One turning vector, and how many steps it has turned:
The counts run from 0 to 873.
[  0  -4  -5   9 -12  17  10 -12  -9 -36  19  20  -8  -7  12  -5  13  27
  15 -33   4 -10   0 -28 -32   3   3 -20  -3   9   4  35   9 -12  32   7
  33  14 -11  -9 -14 -18 -49 -35  14  -8 -36  22  21  47 -19 -30  10  -5
 -27  -2  14  -7  22  -8 -11  -9 -41   0  -5 -20 -30 -19   0   3 -17  -8
  12  39  -1  26  46  13  16  -6 -27 -11  -1  13] => 282
[  0   4 -14 -10 -20 -17  -3  -7  -7 -12  30   5  16 -12  28   1  12   4
   6 -55 -18 -16 -12  -5 -33   1  -3  -6  12  25  -8   4 -11 -26  23 -20
  26  13  -8   6  18  -6 -50 -12  -2 -19 -27  -9  24  26 -11 -20   1  -9
 -29  16  17 -52  20  -2 -13 -37 -27   5 -23  20 -10 -26   6   2 -26 -18
  15   7   2 -10  11  20  11   3 -55 -24   7   9] => 88
[  1  -1 -11  15  -6 -23   9   0 -23 -18  20  21 -13 -25  27 -10  37  48
  -5 -25  12 -10  16   0 -14  -3   6 -13  -8  19   4  28   1 -51   1 -19
  21 -33  17   0  -1 -10   5  10   8 -24  -8  -9   5  25  12 -12 -10   1
 -45  20  41 -19  14  24 -40  -9 -11   9 -16   3   1   2  -2   0 -58   1
   7   8 -10  11  23  27  19 -19 -23 -13 -38   3] => 386
[-17 -25  16  19  21  50  -1 -14 -14 -28  -3  15   5 -41   0 -10  23  -1
  21 -23  -3 -12   4 -13 -20 -10   7 -30  16   9 -14  28   9 -11 -15 -18
  56   1   2  -4 -10   4 -32   8 -15 -14 -14  38  -3  13   3   1  18   2
 -13  11  13 -26   2  12 -24 -14   5  26  -9   5 -41  -7  -7   9 -17 -19
   6  16   1 -20  11  12  27   1 -46 -29 -31   5] => 437
[ -1 -25  -3  16  16   4   2 -36  -9  18   4  20  -3 -15   0  10   7  -2
  29 -32  11  -9   1  13 -16  22  -3 -24   9  -4   6  34   2 -12  25 -11
  49   3   5   8   9  -7 -46  17  -6 -18 -29   4  21   9   2 -20  34   7
 -26  12  23 -41  -6   9 -25 -24  -1   6 -14  25 -24  -3  -3   1 -42 -22
  -8   9  -7 -11  25  26  28 -20 -33 -31  -6  10] => 355
[ 16 -23  -9  28   4   2  20 -42 -18 -19  19  22  20 -25  18 -12  41  15
  10 -34  31  17  14  -7 -14  38  -6   9  -7  23 -17  17   4 -24   3 -19
  11  -6 -12  -1  17   6   7   8  -8 -40   5   5   6  15  18 -33  10 -14
 -41   9  22 -28  -4  19 -10 -12   1  13 -19  16 -14 -35 -13  -8 -23  15
   3  -1 -20  -8   9  26 -11 -29   4 -31 -25  17] => 785
[  7  -2  -8  -6  -4  19  12 -42 -24 -11   7  12  13  -4  18 -12  42  16
  -6 -40  31   6  22  -8 -21  26 -30   2  -1  14 -12  23  15 -15  26 -12
  18   0 -41   6   4  35  13 -26  16 -21 -33  -7  17  22   3 -44 -15 -11
 -35 -10   8 -33  -8   3 -11 -26  -7  10  -1  27  -8 -44 -28 -14  -3  27
   7  29  -5   7  14  23  -2 -20 -11 -11 -22  10] => 220
[ -9 -12  -1  -7  24  21   6 -54 -20  -3  24 -14  -5  -8  -4  -2  17  -3
  27 -32  -6 -10   9  14 -26  -3  -7 -17  14  -7  13  30   7  -4  19 -15
  54   6 -21  17  -2 -13 -40 -20   4 -17 -22  11   0   4  -3 -52  18  19
 -27   9   2 -43  11  -8  -9 -43  -2  -3  -3  39 -24 -25 -17  -3 -21 -17
   2   4   2 -26   7  20  26 -15 -36 -18   1  -1] => 262
[ -3   1  -6  15 -31   1   0 -23 -25 -19   6  20 -17 -19  13  -6  22   9
   6 -43  13 -14   2   2 -22   4  -1 -26   7  10   0  22  -1 -41  10 -19
  49 -27   0 -14 -11 -11 -18  -2 -24 -38  -5   7  22  28  -2  -4  -6 -14
 -19  15  51 -18   5  -4 -19  -2  10  15 -20   7  -8   5   0   2 -49 -28
  16  27  -9  17  11  21  19   4 -34 -19  -4  14] => 274
[ -5 -14   2  18 -16  11   4 -33 -34  10   5  28   5 -28  29   0  43  -1
  11 -26  15  16  10  52 -31  12 -22 -24   4  27  11  13  11 -44 -12  -3
  37 -17  18 -14 -12   0 -28   7 -16 -31   6  10  26   9   7 -39  24   3
 -15  28  19 -41   5  -8 -21 -19   8  20 -13  15 -23  -1 -12  -7 -12  -7
   6  13 -19  13  13  18   7  -8 -10   8 -25  19] => 709
[  6   2 -12 -14 -33  -1  -3 -20 -18 -36  16  10   3 -19   3 -13  42   4
 -16 -50  17 -22   0 -28 -27  26  -7  -7  -4  15  -9   2   6  -8  33 -22
  12 -11 -29 -18   1  20  11 -39   8 -22 -27  -3  15  40  26 -21 -32 -12
 -31 -18  22 -16  -6   4 -31  -7   1  13  -1  10  12 -33 -21 -12 -13  10
  -2  26   8  15   6  -3   8  -2 -32 -25 -13  -3] => 123
[ -3 -25   5   9  24   8   0 -20 -24 -23  12  -5 -16  -8 -14 -11  31  19
   3 -45  21 -34  -2 -21 -18   5  35 -19   5   3   5  54  10 -20  10 -17
  23  -4 -21  -8 -16  -3   5 -20  -5 -36 -21  21  16  18  19 -14  24  -1
 -36  29  18   1  25  16 -27  -9   8   9   0  23  -6  12 -11  -2 -63 -13
 -17  12   4 -22  11 -17  24 -16 -20 -19 -16  -5] => 268
[-30   2  -3 -18 -21  22  12 -10 -14 -22  13   9 -22  -2   3  10  31  35
   3 -22  -5  -8  16   1 -26 -35   2 -27  -7  20  -6  13  22 -20  12   0
  67  14   1   1 -17  -5  -6 -16  36 -17 -37   5   9  35 -17 -21   5  -8
 -25   9   8 -16  10   4 -18 -42 -38   0 -19  22 -10   2  -1 -26 -13 -18
  20  19  11  11  32   1  -8   1 -28 -25 -22  -9] => 378
[-15   5   2  12  18  25  -1  -8 -14 -20 -18  -2 -21 -26 -11 -27  45  23
   3 -31  31 -19  33 -15 -44   1  11 -25   6  14   7  13  23 -11  28   0
  31  -3  -9 -23 -18  35   8 -20  -1 -13 -26  -3  44  33   3 -11  -2 -12
 -33  -5  -7 -14 -12  21 -10 -23  -6  25   8  -4  -4  -6 -23   7 -13  -4
 -14  31  17  -3  21 -26  16  -7 -33 -44 -46   2] => 194
[ -5 -14   1  15  -6   6  -7 -24 -17  -4  17   5  12 -44 -10  -4  29   0
   7 -15  14 -18  -3  -8 -44  33  -8 -18  18  42 -11  10   6 -29  21 -27
  19   6  -3 -27  -9  18  -8   2 -31 -22   2   4  22  28  19 -23  18  -8
 -45  -1   7 -35  -8  19  -3 -12  21  11   4  -5  -1  -6 -16  10 -21 -10
 -12   2 -16  -7   1 -20   7 -14 -40 -28 -42 -13] => 443
[ -6 -37  13   5 -17  31  -6  -2 -20 -39  32  -2   6 -20  14  23  38  14
   8 -19  -6  -6  -8 -12 -43  -1   6 -29  -1  41 -23  22   6 -26  18  -3
  39  16  -3 -14 -14  -3 -10 -12  12   5  -7  25  12  28   1 -28  34 -16
  -4  26  11 -18  11  17 -25 -39 -47  20 -15  -3 -29   3  -5 -31  -3 -29
  -6  11 -16  12  32  -7  -2 -11 -25  -5 -42 -20] => 531
[  6   7 -16  -8 -25   2  10 -38 -26  -9  22  28 -14 -26   8  -8  31  11
  -2 -27   5  -2  11 -11 -30   4  -4 -21   6  25 -37   1  14 -15  37  -7
  27   6  -5 -22  -7  -2  12 -24  -4 -48 -19 -22  26  41 -16 -36  21 -16
 -43  -2  17 -21  12  15  18 -33   2   1   0  20  -5 -19 -28   0 -20  15
  13  21  -5  25  20   5  -4 -16 -20 -15 -17  -5] => 372
[  4 -19  -7  14   7   6  20 -19 -16 -17  20  13 -22  -3 -21   2  20  19
   1 -49  17  -7  17 -15  -5  -4  20 -25 -13  18 -20  30  18 -14  21 -12
  24 -19 -16 -11 -10  -6  15 -10  21 -39 -25  25  14  42  12 -10  10  -3
 -51   5  35  11  24  13 -29 -30   0  -5  -4  30  -4   2 -14 -12 -51   0
   7   6 -11  -6  40  -4  -5 -27  -3 -31  -6  -7] => 662
[ 17 -11  -2   3 -21  -4  -6 -29 -40 -17  19   1   0 -11  20  -5  32  26
   1 -42  24 -14  18  -3 -39  32 -19  -5  16  18   9  15  -8 -42  37   2
  31  14 -28  -1  -7  31  22 -12  -6 -34   2 -17  36  21   9 -40 -18  -5
 -33  20  -6 -39  10  25  -9 -30 -11  13  -5   2  -5 -20 -14  -3 -39 -19
 -24  19 -15  -1  15  -2   5 -20 -17  -8 -10 -17] => 179
[ 11 -19 -13   4  -6  18  -4  -9 -31 -29  29  -4  22  10   7   6  37  18
 -18 -55  16   3   1 -16 -25  15   5  -2   0  32  -3  33   2 -32  -1  -8
   4  -2 -36  -1  -9  13  -1 -36  11 -23 -18  46   4  21  20 -27 -10  -5
 -23  28  12 -12   5   4 -50 -29 -25   7 -16  -1   2  -9 -21 -38 -22 -11
 -22  30 -20   6  24 -12  -5 -26 -20  -2  -6  -2] => 420
[ 14 -39  -3  20  -1  29  10 -41 -20  -7  19  15   7 -17  14 -17  57  -7
  15 -21  16 -16  17  -4 -28  23 -23 -15  17  31 -13 -19  -4 -27   3 -12
  23 -11  -9 -18  10  25  10  12  -9 -36  18   9   8  13   5 -20  32 -11
 -38  14  14 -44  -2   5  -7 -38  -1  28  -5   6 -24   4 -36  -5 -15  -2
  20   5   1  -7  15   7  13 -37 -32  -6 -25 -11] => 254
[-18 -19   6  17 -17  30   6  -6 -14 -27  21  28 -40 -29  12   9  31  20
  14 -15 -10  -5  16 -16 -29 -21   0 -45  -5  18  -4  12  20 -27  20   1
  60 -10  20 -33 -14   5 -19  14  12 -11  -9  22  12  39 -12 -11   7  -3
 -27   5  15 -18   3  12 -11 -12 -32  25  -3 -10 -31 -13  13  -7 -24 -15
  21  19   3  19  41  15   8   0 -31 -26 -19  -3] => 285
[ -4 -17  -3  14  -9   6  -3 -44 -17  11  19   4  -4 -24   4   5   6  -6
  26 -37  -3  -3  -8  18 -24   7  -5 -18  19  20 -15   3  19 -18  19 -24
  54   0   6 -21  -4  -2 -38  23 -14 -27  -8   5  32  29  10 -13  18 -12
 -39  -1  21 -56  -2  10 -16 -19  11  -9 -10  17  -7  -7  13   0 -43 -26
  11  -3 -19  -6  15  12  -2  -8 -44 -27  -2  10] => 448
[ 15   2 -12  14  30  13  11 -31   1  -5  11 -12  -5  -5   4  -6  18  37
  22 -41   9 -31  15 -41 -10   7  18  -8  24   2 -13  20   3  -7  22 -17
  43   1 -25   6   3   1 -22  -1   8 -36 -20  -9  17  44  -6 -14  19 -20
 -49  -5   2 -17  12   6   8 -40 -11 -10 -18  17 -11  -9  -5  11 -40 -30
  21   7   2 -16  33   3  -1 -27 -35 -34  15  -2] => 94
[ 14  -4 -16   9  -8   5  -4 -15 -26  -8  24  22  -2 -10  32 -12  22  27
   5 -52   4   1   4  -2 -15   0   2  -5  25   2   2  33  -5 -50  -2   3
  47  -1  -9   7  11   3 -30  -4 -32 -31  -7   2  33  18  -7  -9 -10  -3
 -40  22  26 -34  19   4 -17 -13 -19  12 -37  15 -29 -25  -7   7 -39 -10
  14  10 -12  -9  10  28  24  -1 -28 -17   9  16] => 181
[ -3 -11   4   6  -2   9   9 -27 -21  -1  14  15  11 -28  23  -4  62   2
  11 -20  12  -2  33  22 -27  14 -36 -17 -12  27   0  -6  17 -29   2 -23
  33 -18  -2   4   5  30   4  20   7  -9   7  -6   0   8   8 -28  -3   4
 -34  -8   4 -56 -16   0 -34 -40  -6  21 -15  24  -8 -14 -17 -29   1  10
  -3   0   4   1  24  30 -12 -19 -18 -19 -27  15] => 500
[ -1  12 -24   2   2 -14   3 -24 -14   3   9  13   7 -31   6  -7  11  13
  10 -28  17 -24   2  -6 -30  30   0 -14  -6  10   3  23  17 -14  38 -36
  10 -14  -7  -9   6  15 -40 -23  11 -26 -47  -4  41  33   6 -32  -3   7
 -53 -30  20 -33  11   5 -34 -17 -13  -7  -5  -9   0 -16 -14  19 -19   8
   0  15   4  22  23   5  12 -31 -37 -15 -12   0] => 201
[-20 -10   8   3  -7  28  10   4  -7 -43  21   1   8 -18  -5   2  25  17
   7 -25  13   4   8 -18 -28   1  -6 -16 -29  12   6  37  18  -9  19 -12
  31   3  -9  -6  -5  10 -16 -18  26   7 -44  44   8  26  15 -31  -3   6
 -18   5   8   0  -1   4 -50 -12 -31  23   3  -3 -29 -33  -6 -21   5  16
 -12  36 -17   6  33   3   9 -13 -18 -19 -50  15] => 680
[  0   2   6  12 -18   6   5 -13 -33  -6  13  22   5  -4  36 -14  52   4
 -10 -58  38  22  12  26 -34  26 -13  -1  -1  32   2  24   8 -34  -6   1
  32  -1 -18 -12   2   6 -13 -19 -18 -20   5  -1  27  14   9 -21  22 -18
  -3  25  19 -32  -5 -10 -40 -24 -10  20 -13  24  -8   6 -13 -16 -10  -8
 -11  40 -11  19  27   0 -14   2 -18 -15 -11  30] => 66
[ 15 -25  -1  30  17  38  18 -51 -21 -17   3  15  15 -35  -6 -11  12   9
  25 -34  22  13   2 -17 -20  27   3 -18  -5  13 -18  45  13  -4  11  -3
  39  19  -5 -11  -5   9 -18  -9  -9 -29 -13  18   7  13   5 -18  27  -6
 -31   3  12 -12  -7  18  11  -2   7  11 -11  -6 -32 -35  -4  14 -19   7
   7  29 -21  -7  23  25  20 -19  -4 -35 -30   9] => 432
[-11   2  -8  14  -7  31  12 -13 -11  -5  25  13 -15 -23  19   8  32  28
  21 -27 -12   7  22 -10 -36 -23  -5 -26   6  31  -9   5  31 -24  22   6
  56  15  10  -7 -20 -11 -18 -16  15  -9 -20  23  27  50 -24 -15  22 -23
 -30   7   4 -27   6   7  -1 -40 -16  -8 -13   8 -21  -9  10 -13 -11 -27
  18  10 -13  20  51   4  -9   5 -28 -18  -3  -4] => 735
[ 16 -18  11   4 -35   5   8  -4 -22 -28  28  37  -4 -21  22  -1  38  18
  -1 -41   1   4   1   3 -20  -5  -8 -17   7  36 -18  18   4 -45  11   5
  30 -13   3 -14  -6  -2   6  -5 -33 -44  16  -3  30  32 -12 -23  11 -16
 -32  14  32 -22  15   6  -4 -23  -9  24 -27  15 -20   1 -19  -4 -27   1
  33  17 -10  11  12  11   7 -15 -17  -8  -2   3] => 821
[  1   2  -8   3   8  20  10 -26 -12 -44  19   1  -3 -12   0  -5  27  32
   2 -22   4 -11   8  -7 -38 -18  23 -23   2   0   7  45  24 -14  15  -9
  31  16  -5  -7 -16  -1 -29 -37   4 -19 -47   9  26  28  -1 -42  16  10
 -45   7   1  -1  34   5  -2 -13 -19  -1 -13  13  -8 -20 -10   6 -28   5
  15  29 -20 -14  16   4  28 -12 -20 -12 -23   7] => 829
[ 21 -10  -9   4 -31  11  10 -37 -25 -30  29  16 -11 -13  25 -10  43   8
 -12 -39  22  -9  12  -4 -48  13 -17  -8   9  24 -14   7  -4 -39  28  -4
  29   0 -20 -32  -6  13  16 -24 -17 -41   0 -13  28  25  -5 -57   3 -14
 -35  11   6 -19  11  14  21 -21 -13  16  -1  12 -20 -21 -19  -9 -22  11
  20  25 -14  18  18  -1  12 -24  -4 -17 -16 -14] => 822
[ -6 -10 -25  12   7   6  -7 -12 -15 -13  30  21  24 -26  21  -3  33   7
  -2 -37  -2  -1  -8   0 -29  21  -4  -2  -5  24 -20  12  -2 -32   1 -29
 -15 -24 -13  -5  16  14 -35 -31  -2 -27 -30  14  12  27  10 -15   5   6
 -41 -13  12 -44   8   1 -42 -10 -14  18 -18  -5 -18 -24 -23   0 -14  36
   1   2 -10   6   6  12   1 -30 -46  -3 -32   6] => 48
[  8   0 -20   1 -21  -7  -4 -32  -9 -18   7  12  17 -14   9   2  27 -13
   9 -38   1 -39   8 -34  -9  24 -24  -9  -2  10 -14   5  -6 -12  21 -28
  30 -28 -32   4  -3  19 -22 -21   7 -29 -19  -5  -2  26   9 -13 -33  -6
 -31 -17  22 -41 -14   3 -31 -25  12   8  -6  12   5 -43 -18   0 -25  -2
   3  15   9   6   4  26  25  -2 -43 -28   5  11] => 124
[  3  -2  -7   3 -21  18   7 -43 -21 -12  26   6 -12 -16  12  -1  31  10
 -11 -19   1   1  23   6 -38   3   1 -29   1  19 -11  17  32 -12  33  -8
  30   1  -5 -23 -15   5   8 -34  -1 -26 -26  -4  40  40 -17 -52   7  -3
 -63 -14  -7 -11  16  10   4 -31  -7  -9   4  19  -3 -27 -23 -10 -24  25
  24  28  -3  16  13   7   8 -18 -16  -9 -25   1] => 15
[ -5 -29 -12  20  22  35  17  -8 -10 -14   6  31   0 -17   2   9  44  16
  21 -28  -4 -10  34 -17  -1 -16   1 -16  -3  12 -12   2  11 -16  -8  -6
  38 -23  -4   0   5   6 -27   2  22 -22 -17  19  -4  42 -11   8   5  -6
 -34  -7  33 -20  -5  10 -44 -34 -32   6 -20  -1 -19  -4   2 -10 -13   2
  22  -1   7   0  44  27 -12 -15 -42 -22  -6   1] => 493
[  9 -28  -4  25   3  23   8 -18 -31 -16  20  20  24 -20  14   6  50   0
   5 -29  21  -6  -1  -8 -30  29  10  -5  14  26 -16  19 -17 -36  -3 -23
  -5 -14 -18 -21  13  13   0  -9 -10 -43   0  21   6  17   0 -20  31 -10
 -50   4  29 -24  10  11 -16 -22 -14  37  -3  -2 -32   4 -32  -3 -18  -8
  10  -6  -5   4  14  14  10 -52 -41  -3 -31 -16] => 253
